[-416 -389 -712 -844  160  801] >> 801, -416

[[5 4 5 7 4 2]
 [3 3 2 3 8 2]] >> 2, 3

[230  41  10 101] >> 101, 230

[ 924  331  279 -699  758] >> 758, 924

[-695 -244  565 -985 -221] >> -221, -695

[180 593 401 334 678 758 464] >> 464, 180

[[896 767 906 157]
 [  2 945 476 788]] >> 157, 2

[[1 4 5 8 6 4]
 [6 5 5 6 2 5]] >> 4, 6
---
19,-18,49,1,-41 Answer: 19
78,18,34,33,27,26 Answer: 78
1,36,75,76,44,91,88 Answer: 1
16,100,50,207,104,57,143 Answer: 16
592,73,380,968,599 Answer: 592
-194,516,937,-550,-700 Answer: -194
131,15,186,216,179,51 Answer: 131
---
[-2.02  1.96  1.81 -6.45 -1.48  2.16 -0.93] => -6.45

[ 1.06 -4.78  5.56  0.00  3.46] => 0.00

[[-5.64 -3.30  4.66 -5.87 -4.76]
 [ 7.04  5.67  6.68  3.82 -5.09]] => -5.87

[[ 1.75  3.75  1.91  5.87  2.49 -4.28]
 [ 0.69 -4.75 -0.79 -0.45  2.30  3.81]
 [ 1.26 -4.01 -2.99 -0.22  2.72  2.02]] => 5.87

[[-3.99  2.57 -0.41  2.14 -1.70  0.29  1.19]
 [-6.99  2.99 -1.06 -1.93 -2.98  0.79  0.93]
 [-5.70  2.24 -1.22 -5.29 -2.52 -0.34  1.27]] => 2.14

[[-2.12  0.20 -0.03  4.60 -3.60 -1.04  0.98]
 [-3.45  1.93  3.30  5.63 -6.09  2.97 -2.52]
 [-0.37  1.28  2.05 -0.56 -0.75  2.82 -2.45]] => 4.60

[[ 1.54 -1.83  3.79  5.81  6.90]
 [ 5.37  1.18  1.17  2.19 -0.57]
 [ 5.63 -0.47  5.75  3.15  2.85]] => 5.81

[ 5.40 -0.71 -5.06 -2.01] => -2.01
---
[[ -2.211  12.216  13.605  17.686  27.135  23.518  14.871  -8.829]
 [ 10.807  18.621  12.730  11.806  16.991  12.559  10.087  -6.863]
 [  2.916   5.057  -0.779   3.061  10.693   4.087  16.341   7.455]
 [ -2.687   4.331   7.824  13.266  27.090  23.677  13.967  -0.427]
 [  8.246  12.252  -4.406  -7.745   6.649   9.783  13.133  18.664]
 [  9.904  19.543   8.239  -0.905   7.881   0.304  -1.902   8.459]
 [ 13.068  17.050  20.878  15.035  -9.122   2.748  -5.690  19.820]
 [  2.752   7.231  12.824   4.226  28.179   5.402  11.179 -15.072]
 [ 16.203  -6.869  15.798  26.622   2.846  16.624  -0.171  11.607]
 [ 22.858   5.245  -1.546   5.400   1.681   5.295  10.291  28.080]
 [  7.365   7.635  18.329  15.651  -1.259   6.987   3.012  13.625]] --> -8.829

[[-0.21  0.07  0.03 -0.13  0.13 -0.17  0.23]
 [ 0.03  0.01 -0.01 -0.12 -0.04 -0.02  0.05]
 [ 0.05 -0.01 -0.04 -0.09  0.02 -0.06  0.14]
 [-0.17  0.11  0.08 -0.06  0.01 -0.08  0.11]
 [ 0.02 -0.04 -0.07  0.08  0.14 -0.06  0.06]
 [-0.13  0.05  0.10  0.06  0.10 -0.07  0.08]
 [-0.07  0.07  0.04  0.04  0.09 -0.10  0.09]] --> 0.23

[[-0.10 -0.09 -0.04 -0.07 -0.11  0.12  0.10  0.16 -0.03  0.04 -0.03  0.10
   0.09  0.09 -0.01  0.14]
 [-0.06  0.01  0.06 -0.14 -0.04 -0.02 -0.10  0.05  0.01  0.05 -0.09  0.06
   0.18  0.02  0.12  0.04]
 [-0.11  0.02  0.04 -0.15  0.00  0.00 -0.09  0.01  0.00 -0.02 -0.09  0.03
   0.21 -0.05  0.07 -0.01]
 [-0.12  0.02  0.03 -0.14 -0.02  0.02 -0.08  0.04  0.00 -0.02 -0.09  0.04
   0.22 -0.06  0.09  0.00]
 [-0.09 -0.03  0.11 -0.13 -0.07  0.01 -0.08  0.08  0.05  0.04  0.03 -0.02
   0.21 -0.10  0.13  0.05]
 [-0.16 -0.10 -0.05 -0.10 -0.14  0.09  0.05  0.16 -0.04  0.06 -0.02  0.11
   0.13  0.06  0.05  0.14]
 [-0.07  0.00  0.07 -0.15 -0.05 -0.02 -0.09  0.06  0.01  0.05 -0.07  0.04
   0.18  0.01  0.12  0.04]
 [-0.09 -0.05 -0.03 -0.05 -0.04  0.14  0.13  0.16 -0.03  0.02 -0.07  0.07
   0.09  0.09 -0.03  0.13]] --> 0.14

[[-1.3  0.5  1.3 -0.5 -0.2  0.4  0.1  0.5 -0.9 -0.1  0.4  0.1]
 [-0.6  0.5 -1.4  0.0 -0.8  0.1  0.3 -0.2  0.0 -0.3  1.3  0.4]
 [-0.8  0.7  0.3 -0.6 -0.6 -0.5  0.7  0.8 -0.2 -0.1  0.0  0.1]
 [ 0.6  0.2  1.9 -0.3  1.0  0.8  0.3 -0.1  0.5  1.3 -0.5  0.0]
 [-0.4  0.4  0.5  0.5  0.8  0.0  0.5 -0.4 -0.4  1.2 -0.2 -0.5]
 [ 0.1  0.2 -1.0  1.7 -0.5 -0.3  0.8 -0.7 -0.8 -0.8  2.2 -0.1]
 [-2.3  0.5 -0.2 -1.2  0.5  0.9  0.1  0.0 -1.1  0.9  1.1 -0.6]
 [ 0.3  0.5 -1.4  1.0 -0.1 -0.1  0.6  0.2 -0.1 -0.7  1.6 -0.6]] --> 0.1

[[-226.708   -3.433  276.450  -91.434   51.762 -135.574  105.539  153.588
   -82.142  -22.435]
 [-147.523  -32.845  -79.114   30.558  -48.432  101.666  255.301 -125.023
  -170.644  -59.968]
 [ 121.169  218.550 -155.196   15.023   61.982 -271.062  176.599   94.537
   -42.361  -32.831]
 [ -92.313   42.886  -11.231   13.705  152.650 -108.740  148.721   69.898
  -300.107  -63.619]
 [ 188.563  -49.905 -236.831 -209.892  141.614   55.721    4.169    2.189
  -140.448  130.882]
 [-152.376  196.063   61.747  196.681   34.171  145.615  152.735 -153.317
   158.027   84.166]
 [ 223.980  -19.902  107.815 -193.615  -79.630  -88.855   38.520  169.151
  -219.844    0.638]
 [ 240.341   86.385  141.359 -141.362  -21.247  254.574  118.173   81.948
  -103.109   15.623]
 [ -62.014  -52.932  180.143   46.682  -32.923 -138.297  -64.317 -249.059
  -178.425  117.764]] --> -22.435
